(in the rows, 128 means zero)
Each path is a new rotation, seen through one point. The rows after it are directions, each followed by how far the rotation turns it, in degrees each step (0 if it stays put).
Each turn is a multiple of 5 degrees from 10 to 175, or 0.
Each row of a path follows its step; steps can be skipped.

step 0: [121 123 133 113 121 130 130 130 130 125 133 135 132 136 128 127 131 130
 123 132 129 132 131 121 129 128 121 135 122 125 127 121 124 134 133 126]
step 1: [122 129 125 125 128 117 129 128 117 125 132 133 125 117 122 129 123 131
 128 125 121 128 128 124 128 132 135 125 133 132 130 120 118 121 125 125]
step 2: [126 134 129 129 123 125 121 136 130 125 132 139 123 129 128 127 130 137
 128 131 126 119 126 124 134 121 125 137 132 121 126 136 131 130 130 134]
step 3: [124 132 135 134 135 127 131 130 128 129 124 139 120 120 133 124 129 131
 128 129 127 133 134 134 113 131 129 128 120 130 128 129 128 123 124 122]
step 4: [125 131 125 127 128 135 126 134 132 130 134 127 124 134 140 128 131 124
 124 130 130 129 133 114 134 129 121 129 123 126 128 131 120 119 133 127]
step 5: [123 119 127 123 130 131 134 120 127 134 121 137 126 127 131 134 121 136
 133 125 124 133 130 123 131 137 132 136 131 128 131 124 124 129 123 122]
step 6: [128 127 126 132 126 113 124 131 134 118 131 132 128 129 125 128 126 127
 118 130 124 130 136 125 137 125 124 136 132 131 124 130 119 132 128 128]
step 7: [123 134 133 135 123 134 130 129 117 129 124 139 126 126 125 129 131 131
 126 127 118 128 130 134 127 132 133 135 121 129 125 122 127 132 138 133]
step 8: [126 136 130 129 133 124 127 136 128 129 137 127 126 120 137 118 119 129
 121 129 130 132 131 127 131 133 120 132 131 118 126 124 130 120 130 131]
step 9: [125 134 123 134 120 134 126 119 131 132 130 139 130 123 136 139 129 133
 134 126 130 131 129 124 123 131 131 127 128 120 123 134 123 126 129 123]
Directions:
[129 129 128 126 126 129 128 127 128 128 132 129 129 128 130 131 127 127
 128 127 129 130 130 126 131 128 131 127 129 127 130 124 131 126 124 127]  90

step 0: [127 122 116 123 121 132 134 130 125 130 133 122 129 132 127 124 129 125
 119 130 116 124 123 126 133 121 123 129 130 134 137 124 116 131 132 124]
step 1: [129 135 135 118 132 127 127 128 127 132 132 122 124 127 132 119 121 124
 130 134 124 126 120 120 132 128 127 130 113 138 131 127 123 133 120 126]
step 2: [125 128 122 126 131 129 130 129 124 131 129 135 124 131 138 116 130 125
 120 129 131 135 124 129 127 123 133 126 123 128 121 132 137 134 116 117]
step 3: [118 115 121 128 127 131 125 133 129 132 133 140 126 138 132 134 123 130
 128 134 126 132 126 126 124 119 121 129 126 132 133 123 124 128 131 117]
step 4: [134 122 125 133 128 132 124 126 124 138 133 121 128 129 127 130 127 126
 131 143 133 128 127 133 133 130 129 136 116 139 127 123 120 134 128 129]
step 5: [131 133 128 130 129 136 129 129 122 139 133 130 119 129 125 114 131 128
 120 129 129 133 135 122 128 134 134 125 117 128 124 121 134 127 134 123]
step 6: [131 127 123 129 121 136 138 126 127 132 128 137 131 137 135 119 129 126
 122 127 118 128 131 125 122 121 122 129 127 133 133 135 124 129 137 123]
step 7: [129 129 130 115 129 126 133 122 133 133 131 123 125 129 132 127 129 125
 131 135 126 124 123 135 137 125 120 128 122 143 135 125 125 124 132 118]
step 8: [124 130 139 123 133 130 131 124 126 134 129 127 121 133 133 128 129 127
 123 136 131 128 126 127 127 133 140 129 121 131 121 134 132 137 123 116]
step 9: [117 119 121 133 127 135 135 131 125 130 136 130 119 139 130 125 131 132
 117 133 120 127 127 133 124 121 130 124 130 125 124 126 128 126 126 123]
Directions:
[129 127 128 129 129 129 130 129 130 127 125 127 124 130 130 126 127 131
 124 129 132 129 128 126 127 126 127 126 127 125 128 129 131 129 129 130]  110
[128 127 128 127 126 126 129 126 132 127 129 129 127 127 130 128 127 130
 127 126 128 128 122 127 128 132 128 127 128 129 127 131 126 127 125 125]  60

step 0: [124 133 128 128 128 126 128 145 130 131 130 141 129 113 127 132 129 130
 124 121 128 128 128 125 129 134 130 127 126 133 117 122 128 129 118 123]
step 1: [131 129 116 124 128 124 126 130 135 123 134 134 144 133 128 123 126 132
 136 120 118 137 129 126 131 130 123 125 137 127 127 123 126 122 123 127]
step 2: [124 131 129 132 118 134 124 129 116 125 127 131 126 126 133 136 131 127
 141 123 129 143 125 132 125 126 124 132 128 133 126 126 122 127 120 118]
step 3: [124 131 121 128 123 131 121 137 129 122 128 132 128 130 127 129 123 122
 126 120 122 124 134 123 116 123 131 114 124 128 126 131 113 130 122 128]
step 4: [122 133 125 130 123 122 125 129 126 131 132 130 136 128 131 124 119 140
 124 133 130 130 130 126 126 128 137 131 134 134 116 132 126 127 113 118]
step 5: [125 132 121 117 121 125 127 129 121 116 128 130 132 120 117 133 126 132
 133 120 126 130 134 117 124 128 128 130 132 131 133 115 132 125 122 129]
step 6: [122 125 117 140 128 120 133 126 119 131 126 134 136 130 137 138 122 123
 131 121 123 134 139 125 132 129 124 129 127 131 133 129 122 132 122 123]
step 7: [121 140 126 125 131 123 120 136 122 128 129 135 123 132 126 120 125 127
 138 119 132 131 134 127 127 123 128 130 116 128 116 128 125 131 120 130]
step 8: [126 131 117 125 120 128 123 132 122 130 124 131 140 126 128 129 128 141
 128 135 120 129 127 116 137 122 130 125 127 125 123 129 117 127 127 130]
step 9: [122 118 124 131 129 125 124 142 120 124 121 132 129 120 118 127 124 122
 126 127 128 136 128 125 130 130 127 133 135 129 121 120 128 126 119 118]
Directions:
[128 126 126 129 132 126 129 130 125 130 127 128 128 128 126 128 129 129
 129 129 130 128 129 125 132 127 128 130 125 127 126 127 128 129 131 130]  35

step 0: [125 128 130 125 134 135 125 127 127 130 118 128 125 126 126 132 122 129
 126 121 122 133 132 126 145 132 122 129 130 130 127 130 140 128 129 122]
step 1: [123 128 126 127 122 131 131 133 122 123 125 124 133 123 130 128 132 129
 130 134 125 128 125 119 125 129 141 137 127 120 137 124 136 126 127 132]
step 2: [134 130 131 138 126 134 132 117 131 118 126 126 130 131 122 127 128 133
 128 131 137 137 126 127 128 124 125 126 135 126 129 129 120 126 133 135]
step 3: [131 132 137 120 130 137 124 132 135 130 129 128 126 125 136 128 124 132
 125 126 132 133 130 127 124 123 126 128 125 125 127 137 127 134 116 120]
step 4: [122 126 134 125 132 127 124 137 127 131 128 133 134 126 122 127 132 135
 135 136 125 125 129 119 136 133 132 130 131 136 127 132 128 126 138 120]
step 5: [133 119 130 128 126 130 142 126 137 122 124 124 122 126 132 124 137 122
 127 124 127 133 130 127 124 131 133 133 128 128 131 128 132 122 137 130]
step 6: [133 131 124 134 130 129 124 130 129 123 129 117 124 126 133 123 129 129
 128 138 131 131 119 127 128 126 118 136 121 127 124 127 120 136 127 129]
step 7: [135 129 132 126 131 123 126 134 134 131 131 144 134 126 132 131 131 135
 123 126 138 119 131 127 128 119 128 129 127 129 129 124 122 131 129 126]
step 8: [129 123 136 130 135 132 122 125 134 139 131 127 129 133 125 118 131 123
 130 121 118 124 131 127 133 137 132 130 123 133 125 127 126 122 127 131]
step 9: [131 119 121 125 126 130 134 131 125 127 127 127 126 126 125 124 125 123
 136 131 122 124 123 137 125 127 122 140 128 129 137 125 136 134 132 125]
Directions:
[127 125 124 128 130 131 128 128 127 132 126 128 127 128 129 131 128 128
 129 130 127 128 125 127 128 130 127 130 126 126 128 132 127 132 125 128]  130
